[-56.0, -20.8, -5.0, -0.1, 7.5, 13.6, 14.6]: -56.0

[[28.4, 29.3, -10.3, -17.1, 1.9, -35.1, -0.1],
 [20.6, 34.7, 30.4, -50.0, 25.8, 18.9, -24.6],
 [-7.1, 25.8, 32.1, 3.9, 0.9, -14.9, -28.7]]: -50.0

[[-23.2, -14.0, -21.4, 8.5, -38.0, 23.5, -38.4],
 [-15.7, 21.2, -16.3, 55.5, -18.6, 26.0, -9.7]]: -38.4

[14.7, 10.3, -7.0, 26.0, -2.1, 2.5, 50.7]: -7.0

[[-42.9, 12.9, -21.3, -3.1, -37.2, 1.5],
 [-18.5, -9.5, 19.2, 19.8, 54.7, -33.9],
 [9.5, -4.9, -40.8, 4.4, -43.9, 32.7]]: -43.9

[24.5, 44.4, 20.8, 18.0]: 18.0
---
[[-11.2  37.8 -12.4  34.9]
 [ 16.4   6.4 -41.3  -4.6]
 [-38.8 -33.0 -35.7  54.7]] yields 6.4

[[  2.6  33.3   8.4   6.8  -3.3   9.1 -43.0]
 [  5.9 -13.2 -11.2  17.4  38.4 -13.4  33.5]
 [ 13.0 -17.6 -30.6  -4.3   2.7  -2.7   4.9]] yields -13.2

[[-28.5  -4.8  11.8 -21.0  47.6]
 [ -2.6 -18.5  20.7  24.3 -50.4]
 [ -6.4  32.7 -18.5  -3.4 -39.9]] yields -18.5

[[ 13.7 -24.0  -8.4 -14.3  19.0  12.6]
 [ 28.8 -12.5  29.5  -9.5  16.0  -1.3]
 [  0.2  12.2  49.5  19.0 -10.0   8.4]] yields -12.5

[[ 34.4  35.6  -9.0  18.3 -49.3  19.9]
 [ 13.1 -11.4  -3.5 -47.7 -36.6  45.9]
 [ 19.1 -15.9 -13.6 -13.2 -30.7  14.5]] yields -11.4

[[-50.7  -2.3  -3.2  -3.5  -5.6]
 [-12.8 -26.9   1.3   1.2  -4.2]
 [ 12.1 -11.0 -37.6 -22.0  -5.5]] yields -26.9

[[ -4.2 -31.7 -33.2 -11.1]
 [-53.9   3.4  20.9  27.6]
 [  7.1  -7.7 -24.0 -11.5]] yields 3.4

[[ 31.4  -3.1  40.6 -47.5  20.8]
 [ 20.8  40.6  31.4  -3.1  13.5]
 [ 47.1  44.8  51.0  13.5  -2.4]] yields 40.6
---
[-0.7, 16.4, -3.8, -47.3] result: -3.8
[-48.6, -51.7, -56.6, -43.1, -42.8] result: -43.1
[24.9, -7.2, 4.1, -42.3, -12.6] result: -42.3
[42.1, -55.9, -26.8, 26.6] result: -26.8
[-5.0, 49.4, 29.9, 41.4, 32.0, 17.1, -6.3] result: 17.1
[-8.7, -44.6, -22.1, -17.5, 49.3] result: -17.5
[24.3, 18.3, 41.1, -12.3, -5.7, -10.0, -6.1] result: -10.0
---
[[27.7, 13.8, -52.6, 31.4, 19.3, -32.2],
[18.3, -9.1, -4.3, 7.2, 0.5, 3.1],
[14.9, 12.0, 7.0, 27.5, 13.7, 5.3]] ⇒ 3.1

[[-30.0, 40.9, -7.5, 17.8, 1.6, -5.7, -3.1],
[31.0, 0.6, 24.4, -32.6, -49.0, 0.9, 6.4],
[-4.8, 17.1, -14.6, -1.3, -8.9, 33.0, 17.1]] ⇒ 6.4

[[-23.9, -9.5, -18.3, 10.7, -16.9, -12.3],
[10.7, 1.7, 11.1, 3.9, 1.0, -12.6],
[-44.3, -10.2, -19.4, -2.5, -36.2, -18.3]] ⇒ -12.6

[[41.9, -22.1, -10.6, 18.8, -6.3, -8.8, -27.4],
[29.0, -6.0, 5.4, 9.5, -6.2, -1.3, -12.7],
[-5.1, 2.7, 26.5, -11.2, 9.1, -11.7, -38.4]] ⇒ -12.7

[[48.4, 4.0, 2.2, -20.2, -10.0, -24.5],
[0.4, 14.2, -21.3, 18.0, 15.5, -22.6],
[-6.4, 34.7, -38.7, 17.4, 34.7, 27.4]] ⇒ -22.6

[[21.8, 9.2, -14.7, -26.6],
[34.1, 15.8, -27.2, -48.7],
[-0.6, -1.2, 0.7, 2.4]] ⇒ -48.7

[[36.2, -1.0, 16.9, -23.1],
[-6.0, -52.6, 8.8, -19.0],
[52.5, 13.9, 16.6, 37.8]] ⇒ -19.0

[[-23.8, -7.1, 12.7, -38.5],
[-27.1, -5.3, -19.5, 27.4],
[42.6, -14.4, 5.2, 11.6]] ⇒ 27.4

[[-51.7, -2.1, -20.5, -47.1, 17.8, -34.1, -6.1],
[-25.1, 8.7, 0.3, 11.8, -25.5, 25.1, -13.4],
[-6.1, 5.8, -11.9, 6.5, -5.8, 3.5, -1.0]] ⇒ -13.4
---
[-20.2, 37.9, -1.5, 28.1, -56.8] | 28.1
[-53.1, -55.6, 28.3, -26.0, 38.3, 24.8, 8.3] | 24.8
[-6.0, -15.3, -46.6, -14.6] | -46.6
[-19.0, -2.1, -19.8, 46.4] | -19.8
[-28.3, -15.0, 47.7, -12.0, 2.7, -5.8] | 2.7
[-2.5, -29.8, 44.0, 15.8] | 44.0
[-8.0, -50.7, 9.5, 35.1, 4.2, -10.2] | 4.2
